A single turn carries every row of the set below to another of its rows. Some are shown first; where does it send the rows asked next?
nomi: -0.184 4.471 -0.465 3.171 -1.318 -1.025 -2.646 0.595 0.370 1.976 -2.323 -0.185 -2.087 -1.852 1.976 1.763 -1.162 -0.379 -0.433 -3.168 -1.015 2.155
noti: 0.799 0.733 -2.111 -0.337 -1.703 0.748 2.312 -0.634 -0.084 0.207 -1.320 -2.085 0.307 -1.345 0.102 1.099 -2.972 -0.625 -5.476 -1.339 0.602 -0.512
Mun: 4.471 -0.437 -2.738 2.774 1.748 1.482 -1.083 0.253 -3.550 0.080 -1.613 1.450 -1.962 -0.246 1.425 -0.628 -2.143 1.129 -3.031 -0.135 0.672 0.145
Basi: 1.660 1.652 1.072 1.313 0.587 2.379 -1.447 1.421 -0.843 -1.446 -0.207 0.336 1.173 2.009 0.188 1.558 -1.417 -0.004 -5.288 -2.935 -0.100 1.278
Bel: 1.054 -1.330 -1.521 -1.236 -0.825 0.314 1.178 0.499 -1.754 -0.562 -0.284 0.939 -0.352 1.325 1.263 -0.468 -0.569 -2.599 0.170 -0.018 0.819 3.940
gik: 1.462 -1.035 -2.264 -2.229 -0.563 1.303 -0.018 -0.718 -2.120 -0.316 -0.355 1.763 -0.776 -0.408 1.953 -0.376 -1.097 -1.704 -0.166 -1.058 1.448 3.293
gili: -1.435 0.385 0.067 2.798 0.464 -0.688 -1.079 2.679 -2.175 0.988 -0.091 -0.301 -0.015 -1.231 4.743 -1.516 -1.180 2.727 -1.222 1.846 1.565 1.151
kota: 3.296 -1.544 1.002 -1.128 -0.197 0.852 0.360 -0.623 -0.078 1.256 -4.040 -3.469 -2.603 -0.367 2.553 0.155 -1.589 0.469 -2.102 -0.550 -0.223 -0.260
Fif: 1.436 0.978 -2.761 0.228 -1.009 1.261 2.782 -0.110 -0.121 0.060 -0.846 -1.452 0.264 -1.982 -0.211 0.079 -3.146 -0.926 -5.177 -2.015 1.153 0.018
puvib: 0.224 2.695 2.561 2.259 -2.523 -0.672 -0.002 1.776 0.931 -0.854 0.399 -0.540 -1.354 -0.964 1.295 2.883 -4.197 2.330 -0.869 2.734 0.700 0.454
kuz: 2.134 0.702 -2.911 1.733 -0.834 -0.447 0.011 -0.271 0.453 0.930 0.266 -0.454 -2.553 -2.019 2.242 4.642 -0.180 -1.914 0.431 -2.772 0.416 0.033
nefa: 0.317 2.830 0.785 0.766 -1.708 -1.972 -1.551 1.784 0.916 0.663 0.257 0.039 1.855 1.811 1.058 0.625 -4.164 1.703 -2.892 -3.200 -0.520 1.765
dozo: 1.741 3.980 -0.305 2.897 -1.888 -1.766 -1.989 0.034 0.632 1.964 -0.555 -1.010 -1.791 -2.611 0.952 1.389 -0.614 0.167 0.254 -3.082 -0.540 3.487
Kefib: -2.778 2.392 -1.520 0.472 -2.756 0.164 -0.314 1.553 -0.522 2.747 -0.431 -2.994 -1.008 -0.246 1.695 -0.269 -3.447 1.455 -2.713 0.401 1.944 -0.644
nem: 1.106 2.262 1.678 2.221 -1.295 -2.352 -0.627 2.514 0.315 -0.040 -0.826 -0.019 1.135 2.961 2.477 -0.924 -3.680 2.081 -1.741 -2.226 -0.364 3.519
zuvon: 2.703 -0.399 -1.913 2.689 -0.983 0.354 -1.544 -0.495 0.735 2.077 -0.709 -0.989 -2.687 -1.841 2.410 3.581 -0.351 -2.684 0.151 -1.887 -0.347 1.283
kimo: 1.744 0.836 -2.460 2.938 0.194 -0.206 -2.270 1.837 -0.652 -2.483 -2.963 0.379 -1.485 -0.780 2.010 -1.396 -3.667 1.875 -0.239 1.886 -0.484 -1.535
terel: 1.749 0.460 1.565 0.723 0.462 -3.852 -2.775 2.521 0.258 1.525 -1.891 -2.982 -2.772 -0.400 -0.397 -0.307 -1.286 1.647 -0.727 -1.771 1.766 0.423
Mamo: -2.072 0.833 -0.561 1.288 -0.784 0.291 -1.385 2.848 -2.220 -0.042 -0.998 0.010 -0.349 -1.155 5.249 -0.086 -0.028 2.998 -0.880 1.099 1.394 0.916
kinin: 1.021 0.556 2.660 2.473 -0.063 -3.283 -2.923 0.968 0.747 1.360 -1.813 -3.544 -2.668 1.161 0.325 0.378 -1.190 1.817 -0.240 -0.982 1.051 0.443
rubi: 1.249 -0.648 -1.517 -2.429 -0.446 0.496 0.939 -0.045 -2.055 -0.285 0.388 2.574 -0.690 0.170 1.529 0.325 -1.087 -1.559 -0.543 -0.822 2.044 3.738
Bapof: 1.016 1.210 1.463 -1.249 0.123 -0.976 -1.534 2.972 -1.089 -0.698 1.546 0.087 -2.347 -0.396 0.965 -0.688 -3.148 0.302 -0.412 -2.767 3.615 3.508
Ripub: 2.174 1.502 0.261 1.518 1.422 2.041 -0.833 1.760 -0.580 0.075 -0.515 1.279 1.960 2.378 0.900 1.910 -2.327 -0.771 -3.972 -1.789 -2.008 0.216
Kuzo: 1.209 2.940 0.444 1.669 -1.869 -2.458 -0.574 2.942 0.254 1.353 -1.351 0.614 1.687 1.322 0.607 -0.533 -3.536 1.776 -1.852 -3.227 -0.312 3.296
Mem: 1.379 -1.442 -0.343 -1.468 -0.437 0.992 0.440 0.673 -0.975 -0.470 0.890 1.394 -0.528 0.650 1.510 0.229 -2.880 -3.113 -1.187 -0.601 1.566 3.984
kage: 1.949 1.047 -1.374 0.620 -1.124 1.367 2.868 0.366 -1.091 -0.340 -1.036 -3.086 -0.288 -2.470 1.026 1.410 -3.339 0.256 -5.527 -1.088 0.719 0.780
dusu: 0.213 2.118 1.821 2.218 -1.939 -1.710 -0.750 2.614 0.179 -0.020 -0.305 0.118 0.933 1.950 1.855 -0.007 -3.836 1.319 -2.576 -3.463 -1.149 3.655
rar: -0.476 2.825 0.832 1.559 -2.497 -0.406 -0.283 1.104 0.123 -2.382 -0.330 -0.328 -1.469 -1.315 0.815 3.246 -3.191 2.169 0.638 2.487 -0.183 -0.432
boti: 4.208 -0.468 -3.210 1.003 0.327 1.562 -1.551 0.931 -2.281 1.269 -2.015 1.322 -3.176 -1.396 -0.396 0.436 -1.105 0.726 -3.328 -1.036 0.534 -0.889
Zik: 1.719 0.352 -3.248 1.124 -1.036 0.962 -0.729 -0.106 0.471 0.068 0.674 -0.606 -2.213 -1.389 1.715 4.385 -0.781 -2.584 0.104 -2.753 -0.024 -0.039
lon: 1.947 2.666 -2.960 2.398 0.716 -1.509 -2.181 2.075 -1.676 -0.943 -1.846 1.391 -2.359 -0.090 1.300 -0.872 -4.167 1.730 -0.286 1.941 -0.996 -0.471
Ler: 4.117 -0.222 -1.569 2.008 1.281 2.268 -2.159 1.485 -3.815 0.702 -2.178 0.853 -1.894 -1.221 -0.048 1.168 -1.222 1.451 -3.676 0.006 0.618 0.313
bib: -1.584 1.071 0.412 1.706 0.149 -0.520 -0.383 2.381 -0.741 0.225 -0.622 1.633 -0.125 -1.471 5.171 -1.145 -1.113 2.527 -0.811 0.590 2.772 0.763
lod: -2.803 1.261 -1.066 1.023 -3.969 1.698 -0.890 1.483 0.081 1.148 -0.455 -2.027 -0.180 0.338 0.899 -0.627 -2.119 1.441 -3.565 0.973 0.854 -1.115
Zubig: -0.104 2.962 1.106 2.041 -2.976 -1.213 -0.506 0.976 1.724 -0.793 0.146 0.705 -3.205 -1.649 0.460 2.827 -1.793 2.139 -0.328 2.268 -0.211 -0.638
lafu: -0.713 1.044 0.697 2.947 0.461 -0.767 -2.095 2.619 -1.236 0.675 -0.821 -0.330 -0.697 -1.518 4.973 -0.617 -0.207 3.141 -1.352 2.230 0.891 1.846
maf: 1.882 -0.473 -2.676 2.679 -1.161 0.346 -0.121 0.933 0.340 1.077 -0.368 -1.281 -2.150 0.082 1.890 4.468 -0.775 -2.542 1.379 -2.548 0.388 0.276
lev: 1.838 -0.487 -2.158 2.296 1.739 0.505 0.991 1.535 -0.315 1.960 0.229 0.172 1.009 -0.349 3.790 0.909 -1.315 -0.222 1.096 0.346 4.014 0.671
gam: 1.188 0.820 -1.607 1.447 -2.216 1.358 2.501 -0.949 -0.817 0.594 0.368 -3.023 -1.468 -0.702 0.064 1.324 -2.810 -0.095 -5.537 -0.871 0.833 -0.401
Tusi: 0.277 2.358 0.922 2.628 -2.932 -1.062 0.113 1.204 0.599 -0.346 0.506 -0.634 -2.140 -0.960 0.607 2.797 -4.228 2.378 -0.319 3.155 -0.434 0.056
sok: 3.236 1.731 0.160 -0.616 -1.048 0.251 2.422 0.907 -0.289 0.791 1.876 0.730 -3.836 0.215 0.231 2.589 -0.661 -0.310 -0.959 1.997 -1.383 1.381
sim: -0.163 1.327 1.997 -1.971 -0.419 -0.979 -1.179 2.479 -0.819 -1.296 -0.779 0.206 -3.738 0.036 1.621 -1.074 -4.438 -0.524 -0.914 -1.773 2.396 2.980
Dedem: 1.376 0.687 -0.643 2.104 2.155 1.447 2.123 0.693 -1.160 2.837 -0.294 0.267 0.409 -1.131 4.496 1.205 -0.681 -0.025 0.208 -1.500 2.977 0.691
bok: 4.285 -0.280 0.839 0.491 -0.570 0.830 -0.636 -1.197 -0.177 -0.613 -4.569 -3.373 -2.672 -1.061 2.363 0.655 -1.257 1.411 -2.558 -1.798 0.304 0.899
Kepi: 2.845 1.070 -1.873 0.045 -2.452 -0.673 1.687 1.263 0.858 1.524 1.899 -0.241 -2.379 0.325 0.323 2.137 -0.324 -0.086 -0.962 2.795 -0.586 1.799
buna: 2.410 0.152 1.300 0.312 0.468 -3.815 -3.766 0.451 0.209 0.982 -2.639 -2.617 -2.663 -0.137 1.721 -1.028 -1.567 2.562 -0.291 -1.214 0.848 0.267
Gelob: 4.064 -1.084 -3.095 1.096 1.227 1.221 -2.209 1.172 -2.445 0.458 -2.901 1.741 -1.901 -0.470 0.714 0.568 -1.395 1.210 -3.487 -0.933 0.353 -1.084
lesug: 1.323 -0.344 2.884 2.011 0.287 -2.872 -3.128 0.626 -0.123 0.714 -2.450 -2.824 -3.503 0.006 0.620 -0.187 -1.525 1.385 -0.016 -1.422 0.961 0.862

nomi goes to -> sok
terel goes to -> maf
Mun goes to -> buna
Now find these:
Kepi goes to -> lod
Fif goes to -> nem
noti goes to -> dusu

A single turn carries every row of the set below to another of its rows. Some are shown first; where does it send the rows asked next?
Y: 1.688 1.060 0.671 -3.196 0.072 -1.623 -3.838 -1.439 -4.079 0.225 -1.605 1.343 -0.827 1.668 -3.261 -2.694 -0.589 -1.843 -0.040 -0.810 -2.096 2.700 1.069
E: -0.892 -0.802 -0.075 1.312 1.226 -0.209 -0.620 -1.278 0.263 1.148 -1.539 3.457 0.368 2.694 -0.721 -2.539 5.012 1.434 1.529 1.339 1.182 1.312 0.027
W: 2.771 0.912 0.873 -0.812 -0.154 -1.790 -4.813 -2.022 -1.725 0.977 -2.898 -1.625 2.282 -0.650 1.100 -0.278 2.503 0.046 -2.111 0.816 -2.228 0.604 -2.671
J: 1.680 -2.899 1.373 -0.247 0.692 -4.275 -4.560 -1.914 -1.908 -2.946 -2.316 -1.845 1.887 -2.047 -1.008 -1.853 3.235 0.729 1.387 0.785 -0.520 2.804 -2.103
N: 2.387 -0.140 1.790 -3.370 2.923 -0.807 -3.537 -0.819 -0.625 -2.331 -3.533 0.619 -1.122 -1.937 -2.310 -0.404 0.861 -0.531 0.869 -0.451 2.185 0.542 -2.069
H: 2.310 1.411 -0.203 -2.067 -1.453 -1.417 -3.174 -1.916 -0.995 1.091 -2.054 -2.074 2.243 0.438 0.746 -0.223 1.305 0.316 -2.764 -0.026 -2.321 -0.945 -1.808
D: 2.838 -0.222 1.162 -3.720 4.192 -2.628 -1.901 -2.481 0.088 -2.001 -2.500 -0.980 -0.647 -1.090 -1.228 -0.759 1.006 -0.747 1.449 -2.759 2.063 1.304 -1.454
X: 0.817 -2.841 -2.297 0.346 0.617 -1.190 1.115 -2.852 0.737 -0.126 -1.487 1.279 1.844 3.168 -1.200 -3.770 3.679 1.615 2.304 0.767 1.042 1.166 1.518
K: 1.056 -3.208 -1.281 1.621 1.581 -0.993 -0.650 -2.381 -0.083 -0.363 -2.385 2.017 1.646 2.008 -1.385 -3.677 4.696 1.445 2.637 2.024 1.078 2.472 0.558
Z: 2.157 0.747 0.916 -2.523 1.301 -2.386 -4.223 -2.122 -4.192 0.438 -1.630 1.019 -0.642 1.426 -2.719 -2.877 0.196 -2.079 0.570 -1.227 -2.113 3.853 0.783
S: 0.492 -2.783 -1.790 0.694 -0.322 0.272 -0.082 -1.318 0.210 -0.444 -2.233 2.466 1.387 2.445 -2.162 -3.449 3.590 1.655 1.708 2.704 1.129 0.521 0.986
R: 2.985 0.950 0.012 -1.488 0.249 -2.845 -3.051 -3.185 -0.915 1.355 -2.038 -2.729 2.501 0.393 1.786 -0.527 2.212 -0.047 -1.816 -1.179 -2.390 0.747 -1.930
U: 1.255 -2.138 -0.842 -2.825 -0.858 -4.941 -0.653 -3.025 0.001 -2.551 -0.238 -3.617 2.280 0.494 -0.608 -2.016 1.446 0.823 0.716 -2.166 -0.742 0.636 -0.300
P: 0.296 -1.893 0.202 -2.566 -3.271 -1.900 -2.977 0.064 -1.169 -3.192 -1.696 -1.101 1.531 -0.823 -2.759 -1.411 0.789 1.327 -0.488 1.696 -0.428 -1.116 -1.279
A: -1.038 -0.502 -0.632 0.610 0.765 -0.359 0.416 -1.596 0.793 1.315 -0.969 3.010 0.486 3.491 -0.559 -2.634 4.438 1.473 1.312 0.627 1.048 0.567 0.449
V: 2.103 0.290 0.520 -4.907 1.855 -1.043 -1.368 -1.187 0.547 -2.197 -2.404 -0.253 -0.900 -0.489 -2.294 -0.344 -0.439 -0.429 0.307 -2.019 2.099 -0.918 -0.986
T: -0.700 -0.725 -0.376 1.110 1.842 -1.115 0.010 -2.247 0.612 1.339 -1.123 2.753 0.619 3.221 -0.106 -2.699 5.086 1.333 1.892 0.164 1.146 1.652 0.340
L: 1.956 1.077 0.308 -3.502 0.687 -2.441 -3.009 -2.230 -3.610 0.413 -1.116 0.590 -0.593 2.154 -2.810 -2.841 -0.522 -1.958 0.251 -1.939 -2.174 3.055 1.430

U goes to -> P
Y goes to -> Z
A goes to -> E
Now find these:
D goes to -> V
H goes to -> W
X goes to -> S

